In the rows, 128 means zero.
One turn moves each row of this set onto another row. After a few examples, where does it send each row asked below?
q_963: [135 137 113  98 139 117 128 140 125 103 154 113 155 124 130 118 119 160
 119 164 132 169 137 149 138 117 142 148 120 154 115]
q_687: [117 149 124 100 140 147 155 119 140 114 157 148 151 121 132 118 131 175
  98 161 145 142 130 132 169 120 150 149 132 135 129]
q_788: [131 148 106 114 148 122 135 124 106  93 138 152 153 137 125 133 122 149
 133 150 139 135 114 123 124  89 134 149 125 148 119]
q_376: [107 115 119 109 129 116 123 100 119 140 148 132 113 128 141 129 118 160
 123 145 158 151 166 123 146 123 161 125 142 162 109]
q_445: [111 121 137  94 131 126 149 130 128 142 160 167 148 135 124 111 126 146
 139 163 130 147 119 120 157 120 132 151 147 158 132]
q_437: [155 129 118  89 133 117 141 132  84 138 132 147 153 127 124 116 131 159
 127 155 130 120 133 125 150 110 137 146 116 131 140]
q_934: [104 128 116 103 130 114 131 109 123 167 156 131 112 132 123 137 117 157
 120 134 161 129 156  86 145 115 148 139 119 151 111]
q_996: [129 133 116 104 142 112 130 122 115 128 154 163 111 121 118 132 122 161
 104 157 140 105 128 138 156 111 140 156 113 153 128]
q_951: [137 159 111 140 129 123 138 101 133 120 138 138 141 138 126 113 123 180
 111 155 154 154 138 124 122 125 144 132 125 124 127]
q_334: [115 135 124 117 127 134 134  96 130 126 157 119 145 109 131 114 131 166
 132 157 140 146 162  81 140 113 131 142 144 157 133]
q_690: [122 117 108  97 151 119 132 137 123 119 151 124 156 121 112 120 117 148
 119 145 129 174 140 112 126 121 163 151 137 166 135]
q_419: [115 142 119 102 156 100 145 135 138 147 128 137 137 134 143 146 125 145
 131 143 129 136 137 122 146 111 155 171 101 126 129]
q_447: [104 115 116 113 121 106 142  99 139 152 146 115 128 133 149 133 124 166
 123 153 145 149 172 119 149 106 156 132 139 141 125]
q_589: [123 133  96  80 115 117 158 110 119 129 183 143 126 122 122 146 108 151
 126 140 154 139 138 127 151 118 137 169 126 142 130]
q_558: [134 121 108 109 116 104 168 107 103 117 156 130 151 119 119 117 134 150
 129 141 137 133 139 112 142 113 138 155 119 125 163]
q_295: [121 141 126 101 128 117 124 106 111 143 147 121 114 140 135 129 121 148
 100 151 178 133 155 109 151 101 134 142 121 137 100]
q_442: [123 149 128  99 128 138 118 106 122 117 151 147 146 118 136 103 115 170
 127 154 156 145 165 108 133 115 128 126 137 164 114]
q_900: [118 119 113  99 135 143 154 112 129 111 167 129 148 136 109 106  98 146
 125 161 139 130 134 113 163  97 152 153 116 167 131]
q_316: [137 135 119 104 137 122 141 160 122 131 151 137 153 124 119 130 112 146
 118 135 174 153 116 132 153 111 144 140 123 122 113]
q_220: [123 139 105 111 151 124 146 121 108 107 157 146 146 117 116 153 135 162
 148 137 130 146 114 106 129 105 143 160 132 148 118]
q_379: [110 128 120 101 154 102 145 118 120 122 142 133 125 130 127 142 121 119
 131 130 151 156 136 110 136 123 157 177 116 142 128]
q_32: [121 117 120 104 130 112 124 108 123 147 131 123 128 150 149 123 115 161
 117 168 153 140 168 133 150 104 149 121 129 153 109]
q_458: [112 117 121 107 142 132 135 102 112 107 145 112 134 142 112 127 124 162
 118 147 143 138 105 124 174 108 155 145 126 128 113]
q_562: [145 143 145 120 148 119 127 115 109 154 135 142 126 127 109 130 122 166
 140 156 144 137 137 133 150 116 146 136 116 136  91]
q_656: [147 124 127 125 137 119 131  96 108 123 154 112 126 127  93 117 112 163
 136 154 139 146 146 111 130  88 151 155 123 145 116]
q_296: [100 105 120  82 139 118 144 114 125 139 153 145 148 149 102 128 109 169
 143 130 131 140 117 118 158 106 160 137 124 137 120]
q_771: [135 138  99 100 125 124 145 119  93 115 155 157 141 109 121 117 122 168
 129 127 147 129 133 125 141 143 150 138 111 144 138]
q_479: [ 97 132 120 106 122 116 138 112 132 120 139 152 149 153 133 115 116 159
 121 138 145 145 105 138 156 112 143 131 137 116 130]
q_991: [138 138 120 103 125 118 134 120 120 169 148 155 147 136 115 125 111 175
 155 143 132 161 141 112 120 114 144 144 142 135 119]
q_328: [125 120 108 128 145 120 148 149 131 127 154 125 146 120 104 129 114 143
 116 130 166 141 114 106 150 117 157 140 113 136 131]
q_910: [109 131 124  98 130 114 132 102 129 157 133 130 139 118 125  96 125 174
 143 149 141 129 169 104 132 114 137 165 112 158 127]
q_302: [128 125  97  96 135 112 158 118 123 145 141 149 140 154 126 135 125 140
  98 167 148 127 129 107 145 116 132 156 130 137 154]
q_457: [115 150 125  95 119 117 131 102 124 142 130 135 141 124 144  92 128 169
 134 156 160 144 164 125 132 125 120 161 120 146 117]
q_343: [130 136 125 143 129 110 150  99 128 150 128 122 143 148 118 117 113 132
 131 157 146 142 138 106 137  97 143 142 128 123 136]
q_518: [116 132 115 117 138 103 129 146 146 129 146 131 157 117 133 115 124 162
 124 154 107 156 134 133 133 110 150 148 128 150 143]
q_168: [124 149 114 112 128 123 156  95 130 139 159 141 141 124 108 132  99 161
 136 122 167 161 155 120 132 123 164 136 122 129 113]
q_266: [117 137 118 100 138 130 131  92 115 135 129 115 135 117 127  99 132 165
 120 153 163 142 166 100 135 127 140 169 122 154 121]
q_847: [128 136 136  97 133 125 131 112 134 141 146 133 158 128 132 111 129 181
 135 173 132 134 169 101 141  98 122 131 126 154 122]
q_228: [122 145 101 105 146 114 160 124 129 112 146 151 169 138 124 146 130 170
 138 146 128 141 126 113 122  89 138 149 119 133 131]
q_868: [102 140 126 111 114  94 140 111 140 158 154 137 122 144 140 128 125 160
 115 148 164 130 157 112 142 105 125 134 114 130 116]
q_139: [121 147 112  97 150 105 138 127 126 113 137 139 131 142 139 135 107 136
 130 143 156 141 138 141 140 123 148 160  86 143 109]
q_513: [127 117 130 119 135  98 149 158 136 139 158 135 149 122 107 127 119 147
 134 139 152 137 117 127 151  96 139 143 111 127 126]

q_479 turns into q_771
q_788 turns into q_328
q_656 turns into q_343
Where do these go?
q_419 turns into q_963
q_266 turns into q_447
q_445 turns into q_996
q_847 turns into q_295

One turn moves each row of this set onto another row. After a few examples, where does it send each row asked below?
q_785: [110 126 137 108 137 126 147 115 118 119 129 150]
q_526: [117 120 105 142  99 137 134 124 128 134 152 117]
q_935: [124 134 150 123 112 110 131 119 141 124 109 117]
q_756: [143 144 128 121 111 147 141 125 139 105 130 126]
q_126: [121 114 136 148 105 116 128 120 137 127 103 139]
q_483: [136 109 103 136 126 134 115 108 109 124 133 119]
q_140: [121 121 125 103 130 124 111 151 136 124 132 123]
q_578: [120 128 117 137 126 121 139 121 144 161 148 130]
q_624: [121 117 124 114 117 149 144 125 138 146 152 140]
q_235: [134 122 125 154 135 131 131 118 103 132 112 138]
q_794: [103 131 122 143 145 130 128 143 122 114 116 131]
q_151: [128 122 103 132 141 128 121 130 114 103 126 137]
q_747: [122 104 127 129 128 108 126 113 157 141 117 124]
q_431: [121  96 125 124 117 152 154 124 128 118 146 131]
q_766: [134 130 131 113 126 125 143 124 142 138 112  97]

q_578 turns into q_483
q_235 turns into q_747
Where do these go?
q_431 turns into q_794
q_785 turns into q_140
q_151 turns into q_935

One turn moves each row of this set onto another row. After a few examples, where does it send each row asked below?
q_543: [125 132 130 138 131 113 119 154 140 147 131 137 105 140]
q_123: [106 157 111 123 132 136 130 113 125 147 120 151  96 135]
q_950: [131 133 136 127 118 138 153 130 120 127 133 143 144 138]
q_565: [ 97 150 121 124 125 131 134 112 115 117 126 167 121 132]
q_382: [102 162 117 120 133 147 130 104 112 122 138 150 110 126]
q_786: [ 95 148 137 135 122 139 138 122 119 139 164 153 110 136]
q_264: [112 150 107 137 133 137 141 113 106 127 106 139 109 139]
q_575: [113 145 125 127 108 149 121 120 113 111 164 121 106 133]
q_217: [ 85 121 132 131 131 130 134 109 122 119 153 145 130 136]
q_688: [125 143 129 105 126 153 130 113 131 138 158 128 127 127]
q_311: [135 113 119 130 143 120 117 123 133 130 146 112 101 112]
q_494: [105 149 122 127 145 146 146 106 118 122 124 152 126 132]
q_363: [140 125 129 133 139 111 129 148 138 143 130 134 105 126]
q_871: [ 94 137 103 118 131 126 121 103 119 123 114 144 111 136]
q_122: [132 119 117 119 145 117 109 127 134 129 142 112 102 118]
q_306: [123 158 124 130 114 130 111 115 129 145 141 114  98 114]
q_283: [138 128 120 137 123 107 115 143 110 116 135 120 101 124]
q_276: [110 129 136 135 103 125 142 139 130 121 140 156 125 144]
q_616: [115 122 131 124 143 153 147 115 143 127 146 123 130 137]
q_208: [138 124 121 142 118 109 116 137 113 122 144 123  94 117]
q_647: [116 115 117 125 150 121 105 127 140 130 135 111 114 135]
q_329: [110 128 125 134 102  99 115 123 133 127 121 136 123 122]
q_745: [117 135 124 112  97 130 119 119 110 111 151 139 132 131]
q_809: [104 139 133 148 134 148 148 114 102 120 153 131 123 136]
q_487: [131 132 127 145 139 129 141 117 133 136 114 110 128 122]
q_670: [137 114 129 138 131 107 131 142 137 141 135 137 104 120]
q_333: [129 137 120 146 125 121 110 142 106 118 134 110 100 136]

q_264 turns into q_123
q_487 turns into q_306
Where do these go?
q_333 turns into q_543
q_217 turns into q_809
q_575 turns into q_276
q_688 turns into q_745
q_283 turns into q_363
q_670 turns into q_311
q_494 turns into q_382

